A single turn carries every row of the set below to another of its rows. Some are shown first; where does it send the rows asked next?
j342: [ -4.5  17.2   7.9  -0.4   4.6 -20.0  -5.6  -5.1   3.8 -10.3   9.3   8.6
  15.1 -15.0   8.5 -17.0  -7.8 -13.1  -3.5  14.6 -10.0  -2.6   3.7 -20.2
   4.6  -3.6   1.8  -3.5  12.0 -10.9   3.8  21.6  -8.3]
j380: [-11.6   5.4  -5.4   3.8 -10.5 -23.6   4.4 -15.8  17.3   5.3  18.8  -7.4
   1.6  -9.1 -19.9 -11.6 -12.6  11.9  -0.4 -15.7  18.8 -15.8   1.0  -4.6
  12.1  18.9   8.0  -1.5  -2.4  10.2   2.9  -1.5   7.9]
j976: [ -3.2  -5.5  -3.1  -6.5  14.8   1.7   1.2   4.3  15.9   4.4  10.7  19.5
 -12.0  -1.3  -3.9  -2.8  -6.9 -15.2  -1.0  -2.5  -3.4  -3.2 -12.5  36.1
 -15.3 -22.3   6.1 -12.0   6.1 -10.0  10.3   9.4  11.3]
j617: [-13.4   6.6  13.3  -4.3 -11.1  -9.1 -10.6  -6.9  23.4   5.3 -12.0  -1.3
  -3.1 -16.3 -14.9   1.5  -5.2  -4.7 -25.4  27.3  -2.2 -18.5  -1.1   6.1
   2.6  -1.5   9.5 -13.4  -3.9  10.9  -1.1   3.4  -4.8]
j822: [-22.0  -8.7   7.4  -4.8   9.2  -8.2  12.0  15.5   8.4  -0.2 -19.1  -6.4
 -23.4   0.5 -10.2  -4.1   1.7  -5.1  16.6  -1.3  21.5   5.4   5.6   8.6
  14.1  -0.1  20.0   2.2  14.6 -20.9  -1.4   4.3  -6.8]
j162: [  6.4   9.7  19.6  12.7  -6.1 -19.7  -5.1  12.4   5.7  14.1  12.3  -7.6
 -16.4 -11.4   7.7 -25.2 -11.5  -0.3  -7.4   1.3  21.1  -7.9  22.3  -3.2
  21.3   6.0  -7.9   4.5   1.4  -5.5  -4.5  -4.1  -6.2]
j767: [ 16.8  21.9  -7.7   1.9  12.7 -15.1   7.1 -16.2  -0.1   9.7   4.8 -10.1
  -6.9 -18.4  -8.7 -17.9  -0.1   3.7   8.5 -25.2  -2.0  -9.2   2.4  -9.3
  -9.2   4.0 -10.1  12.0  -1.6   5.9  -4.1  -7.9 -11.2]
j857: [ -0.2   0.3  13.2 -11.7  -8.5 -27.3   0.7  -3.3  -5.7  13.1  24.4   7.1
 -10.2 -20.0 -15.7  12.4   5.7  10.8 -20.5 -11.4   5.9  -9.1 -15.9  -2.3
  26.8  -1.3  10.3 -20.3  -6.1   0.2   2.5  -0.9   0.4]
j727: [-13.1  17.9   3.9  -7.1   5.6   2.4  15.3   4.7  -6.6   4.1  30.7  19.1
 -11.3  -1.6  -1.2 -19.7  -5.0  12.3 -23.9  -8.5  18.5  12.2   8.5   7.4
   4.8  -5.9  -8.9   8.5   5.7   1.4  -7.0 -13.2 -11.3]
j924: [ 16.5   7.1   0.5 -13.9  18.4 -10.4   0.5   1.8  -6.1  13.4   7.7 -15.9
  -7.9 -21.9  -6.5  -6.6  -7.2 -10.6   6.4 -17.3  -0.8   0.3   4.2  -6.8
   5.2   6.7 -31.2 -15.9  15.1  10.5   5.6 -11.7  -5.4]
j672: [ -3.0  22.0  -2.4 -16.5  14.8 -12.1   6.5  10.0  20.5  -3.4   4.5   9.5
 -12.2   7.8 -18.3  -1.4   9.5  -1.4  -3.4  -4.1  25.1  -2.6   0.6  -9.2
  12.3   3.6  13.3  16.4 -10.6   8.9  -9.4  10.6  -3.4]
j408: [  2.8  14.1  -5.3  -4.5  18.4  -1.6   7.8   9.8   8.2  -0.9  -4.6   9.8
  -9.1  -5.0   7.4  -9.0 -12.8  -0.6 -14.8  10.7  -0.1   6.9   6.8   2.2
  -6.2 -35.6  -4.7   5.6  11.7 -12.5   9.7  27.9 -12.5]
j660: [-19.5  10.2   0.2 -18.3  14.9  -4.9  12.9  -2.4   3.2   5.5 -17.7   0.3
  -4.8  -8.5 -21.2   7.5  20.9  -2.4  -3.9 -20.5 -16.3  -2.6   1.1  18.8
   4.5  -7.3   4.6 -14.9  -1.8  -7.7   5.2 -17.4 -20.1]
j211: [  6.9   7.5 -12.2  -0.7  11.5 -17.5  -9.3   7.5  -3.0  -0.7  22.7  19.7
 -10.0 -15.2 -10.8 -23.7 -11.1  -4.3  -5.5   2.2  -6.0   6.6  -2.4  10.1
   7.0  -0.2 -10.8   2.2  -6.1 -11.8  16.7  22.5  19.2]
j855: [ -4.4   6.0  14.7 -31.3  21.1   0.8   0.4  30.1   9.5  -1.0  -8.5   5.2
  -4.1 -14.3 -17.0 -16.8  12.9   0.3 -21.2   5.3  -2.4  11.1   7.2  -4.4
  10.9  -7.7   7.3  -6.8  12.4   0.2 -10.1  13.8  -1.2]
j828: [  8.6  -2.1  -7.7   0.2   7.6  -6.5  -4.0  11.9  -0.7 -11.4 -15.7  -5.0
   2.5 -17.1 -10.6   5.1  -5.4  20.3 -29.7 -10.9  -5.7  -6.5  -7.8   0.5
  23.6  -4.0  -5.8 -18.1   8.6 -12.7  -5.4  10.4  -8.3]
j771: [ -3.2  10.0  15.0   6.5   2.8 -14.7 -16.4  11.6   5.7   8.6   0.5  -7.1
  -9.4  -6.1   5.5  -9.8  -8.1 -14.0   6.8  -0.6  -7.1  -0.1  10.2  22.2
  -3.7   4.1   2.3 -26.0   6.3 -26.0  20.3 -13.9 -15.2]
j900: [-34.0  -3.1   0.8   7.9   9.1  -2.7   7.3  -4.4  -1.6   7.9 -18.7   2.7
  -8.5   6.1   4.9  -6.1   5.6  -3.0   0.7   0.5   8.3  -8.9  17.1   0.3
  14.9  -7.6   1.6 -10.5  28.8 -17.6   9.7   0.6   6.1]
j222: [ -7.1  11.1 -19.0  -7.4   1.6  -3.5   0.0  -3.0  -7.2  20.2   1.1   0.6
  -8.7  -8.2   2.5  -8.9  -6.0   9.0  -3.9   5.0  28.3  -0.8 -22.1  14.0
   7.3 -31.2  13.3  -8.2  15.2  -4.5  -8.9  -0.8  -0.7]
j476: [  0.0  -6.2  -3.3  -8.7  20.1   5.8  -3.4  15.2   4.2  -4.2   0.7  -4.3
   9.6  -4.8 -12.3   0.4  -1.3  11.7 -17.6 -20.7  -7.5  -3.9  -3.2  15.0
  11.7  -3.4  -7.7  14.0  33.0  -9.2  -8.6   5.2  -4.4]
j527: [ 12.5   6.5   9.0 -10.2  11.5   1.8   8.0   2.1 -20.3  15.9  13.6  -5.3
 -13.3  -3.7  -8.4  -6.6   1.1  11.9  -0.6  -4.4  -5.1  31.1  -4.4  23.6
  -1.8 -11.3  -3.2   2.3   4.7  -5.4  10.3   7.7  19.1]
j963: [  2.7  10.5   3.0   1.2  -8.5 -10.2  13.6 -11.0   2.0 -13.3   9.1 -15.6
 -28.2 -11.5 -18.9  -0.4   1.4   8.2  14.9  -2.1  10.4 -13.7   0.9  20.7
   0.5  -9.6  17.8   8.9  -9.3   9.9  17.0  -5.3  -7.5]
j562: [-11.7 -10.4  10.9 -13.6  18.3  -0.5 -10.5  -6.2   0.8  18.3  11.6   1.7
 -20.6 -19.6   3.5   6.8   1.2  10.8  11.7  -2.6  -1.7  18.1 -17.5  14.7
  -0.2  -6.0  12.6 -20.5   6.6   1.1   7.6 -15.7   5.6]
j695: [-13.9  11.1   6.6  11.3  18.2 -16.5   4.0   4.7  -9.1  15.5  21.1   0.7
 -17.7  -1.1   3.6 -28.0  -7.4 -11.1 -22.1 -10.8   4.9  -6.9   4.9  20.8
  -4.9  -9.3   4.4 -12.3  -6.9  -5.5  17.9 -11.0  12.1]
j96: [ 15.9  15.1  17.9 -17.0   2.8  -2.4   7.9   7.8   1.5   4.1  -6.9  -3.0
  -3.3 -14.1  -5.7 -15.5  16.7   7.3  13.5   6.1 -14.0 -15.6   0.2  11.4
   7.8 -14.7  22.3  -9.9 -17.6  -2.7  10.4  -4.0 -11.9]
j296: [  6.5   7.7   6.9   6.9   2.3   0.5   8.2   4.1  16.3   4.9  11.1  11.8
 -16.9  -7.8 -27.4 -18.9  -1.2   2.2 -17.5  -3.9  -7.9  -5.9  26.9  12.3
  -1.7  -1.8 -22.6  -7.3  14.1  -3.2  27.1  -3.1  14.3]
j840: [ -6.2  -0.1  16.3 -12.8 -23.8  -9.3  14.4  -9.3   4.1  46.5   2.2   3.9
 -12.1  -8.8 -17.1 -11.0  -6.0   3.4  -9.5   7.8   7.6   0.3   4.4   7.0
  -8.2  -4.9  -8.0 -12.1  13.1  -3.9   3.3   1.2  -0.5]
j743: [-19.1   5.7   6.9 -17.5  10.9  15.7   4.8 -11.0  20.2   8.3  -5.2  -1.0
  -7.4  -5.5  -1.9 -12.2 -13.4  -5.3  10.3  22.8   6.0 -17.9  -2.2  14.1
  -2.6   0.5   1.9  -1.4  13.9 -10.4  17.8 -11.5 -12.5]
j835: [  0.6  -3.4  -0.1  -6.6   6.0  -6.7   0.9  10.0   0.6  -0.6 -13.8 -20.4
   0.6 -26.5   0.8   8.9  -1.6   5.8 -14.9 -19.7  12.2  -0.4  13.5  -3.0
   6.9 -11.3  25.9  -6.1   0.9   5.8  -5.0  -7.1 -24.8]
j815: [ -4.7 -13.5   0.3 -17.7 -14.5   2.8  13.7  -2.8  -5.5  17.5   4.0  -7.1
 -13.1  -3.6  -7.2   0.6  -5.9  -0.8 -13.5  -5.0  16.4 -21.6   4.1   7.6
   2.8  -2.5  26.5  -3.5   0.0  23.3  -0.2   5.2   0.7]
j967: [  6.3  16.9 -17.5 -16.0 -12.1   5.2   6.1 -17.6  15.1   3.3  -4.4   9.8
  -4.6 -15.0 -14.4  -0.8   0.4  18.6   6.7  -2.6  -2.4 -13.5  -8.4 -20.0
   4.2   3.3 -11.1  -7.2   6.4  -2.8  11.0   0.6 -12.9]
j44: [-19.6   2.1  31.5 -11.0  -5.8 -15.2  12.2  -0.6  -2.9  22.5  -0.2 -10.6
  -9.7 -15.0 -17.4 -23.7  13.0  11.8  -7.3  -6.9  -0.6  -0.3  11.5 -13.1
   4.3   2.2   7.9  15.1   6.9  10.7  -1.7   2.7  -9.1]
j619: [ -7.3  -8.1  -0.6  -7.6  -5.5 -18.7   5.8   5.2   7.0  -9.0  -6.7  -2.6
  -9.6 -18.1 -23.5  -3.6   9.9   9.7 -15.3 -11.8   2.8  -6.8   4.6 -13.1
  12.8  -3.5  -3.8  -2.6  -8.7  28.6   3.5  25.7  -1.9]
j877: [-11.0   7.5  16.2   0.0   3.2 -18.6  -0.5  -2.2   1.4  -2.6   8.2  23.5
 -17.6 -11.4   7.0   0.3   3.4   7.4 -16.3  -1.2  22.5  18.4   8.8  11.2
   5.3   8.2   0.6  11.7  -8.9   2.7 -10.6   2.6 -22.9]
j429: [-17.3  12.9   6.9  -3.0  25.0  -9.9   3.2  -1.9  10.0   9.9  14.5  20.6
   0.0 -18.3  -0.1 -21.6   5.4  -2.5  -7.3  -9.7  -8.0   4.5  -0.1   1.5
  20.0  -2.2 -18.2  -6.5   0.0 -23.7  -8.9 -20.9  -2.7]
j320: [ -8.4   4.3 -13.6 -15.6  12.0  -2.7  -1.4  26.1  -5.4   4.3   8.1   6.6
   6.9   2.6 -14.1  -3.8  -5.7  -2.2 -17.9 -12.0  24.8 -11.5   1.4  27.1
   8.7 -16.0 -13.2 -13.0   9.8 -13.8  15.3  -7.1   2.0]
j138: [ -5.4  35.2  22.4   0.0 -13.2  -9.3   7.3  -7.2   8.4 -13.3   6.3   0.3
  -0.2  -9.6 -20.2  -8.8   5.1  -8.6 -12.3  14.6   1.3   7.9  -9.3  -7.7
  -6.1  -4.6   4.2 -12.0   6.9 -13.7   0.1  16.1  -9.4]
j656: [-19.0  -1.9  -6.4 -16.7  -9.3   0.7  -0.2   8.9  27.6  -9.0  -0.4  -7.5
 -20.0 -12.5 -29.0   1.5   2.8  -7.5   1.7 -11.1   9.1 -20.8 -13.0  -6.9
   4.7   3.9  15.3 -14.0   7.4   0.8   3.6  -3.2  -9.5]
j372: [ -5.1  -1.1   8.8  -6.4 -11.9  -7.2   7.5   0.2   9.8  -2.9   2.7  -3.6
  -7.7   4.5  -9.2  -1.5  -8.5  20.8  10.8   4.2  30.1   2.8  -9.5  12.5
  13.4  14.8   3.1 -22.8  24.2  -1.8  -7.8   7.8  -1.5]
j314: [-11.1   0.7   9.6  -6.5  24.7  -4.1   2.6  19.4  14.1  -5.7   3.5   0.5
  -7.1 -15.3 -12.8  -4.8  -0.6 -29.9 -16.6  -9.1  -8.4   3.6   7.8   6.7
   5.7 -11.0 -13.3  -6.5 -18.5 -16.6  19.9   0.9   5.2]
j443: [  0.5   8.3   6.6 -13.7  16.4  -5.4   0.3  -4.4  14.2  16.6  10.1  -4.3
 -15.9 -15.5   3.5  11.1 -13.5  31.7  -8.7   3.2  14.2   5.0 -21.4   7.0
  13.5  -4.8  12.5  -6.9 -10.5 -11.0  15.0 -13.7  -0.2]
j836: [ -0.5   7.3  -7.6  -6.1 -13.9 -15.3   0.3   4.4   3.0  31.6   3.0   1.4
 -13.2 -20.6 -21.4 -20.7  -8.5   6.5   7.6  -3.1   7.3   9.6  28.9   5.7
  -6.1 -20.4   0.2  -7.6  24.7  -4.6  16.4   3.5   1.2]
j510: [  7.7   8.7  11.2 -10.6   2.0   2.5  -0.1  21.3  16.6  -6.8  -7.5 -15.4
   1.2   1.1 -12.6  -5.5   7.2  11.3   5.4  -0.6  -9.0   3.2  18.4  13.8
   0.4 -16.4   3.3 -14.2  -9.0 -10.0  33.5   2.3  -9.3]
j120: [ 13.8   8.6  16.8  -7.4   2.8 -12.2   6.5  -5.9  15.8  -2.0   0.5  -3.3
 -13.5 -12.3 -22.7   9.5  -6.1   6.8  -1.0   0.4 -23.1  10.1   6.0  -3.8
   2.8  11.9 -10.7   5.4  13.1  -7.2  11.3  28.6   3.5]
j944: [ -8.5  -9.2  14.4   7.2  17.2 -15.2 -19.2   2.2   2.4  13.4   3.8   2.5
  -6.5  -8.6   4.6 -17.4  -3.9 -21.6   2.2   1.4  17.1  -1.8   4.9   2.7
   0.9  -9.0   2.0   9.0  20.0  -1.8   5.0   7.2  26.5]
j193: [  1.2  -0.3  10.7  10.3 -10.6 -10.6   2.6 -13.5 -15.3  18.8  13.6  -2.3
   0.4 -21.9   6.1   0.3  -8.0  16.4 -10.0 -13.2   5.2  -0.6  13.1  18.1
  -7.6 -19.0   5.7   7.3   3.2   4.3  26.1  -3.0 -10.3]
j355: [  6.9  21.5   1.2   5.5   6.8 -24.1  -2.4   4.3  -1.6 -11.8  18.1   8.7
  -4.7 -13.0  -5.2  -2.7  10.6  10.6   6.4 -26.4  13.4  15.0  -2.4 -11.4
  12.6   8.0  -9.3 -22.5   9.1  -8.2   5.8  -0.2   7.4]
j206: [ -5.0   0.7 -11.9 -10.0  36.5 -17.4   4.0  -2.1 -11.1   1.5   6.6   4.7
  -9.9 -33.4 -14.1   2.0   0.2 -17.1   2.3 -12.0 -17.1  -6.1   1.1   5.1
  -4.6  -7.9   5.4  -8.4  16.1  -0.7  18.8   3.6   1.6]

j120 moves to j193
j815 moves to j314
j44 moves to j771
Now find these:
j510 moves to j767
j900 moves to j138
j857 moves to j320

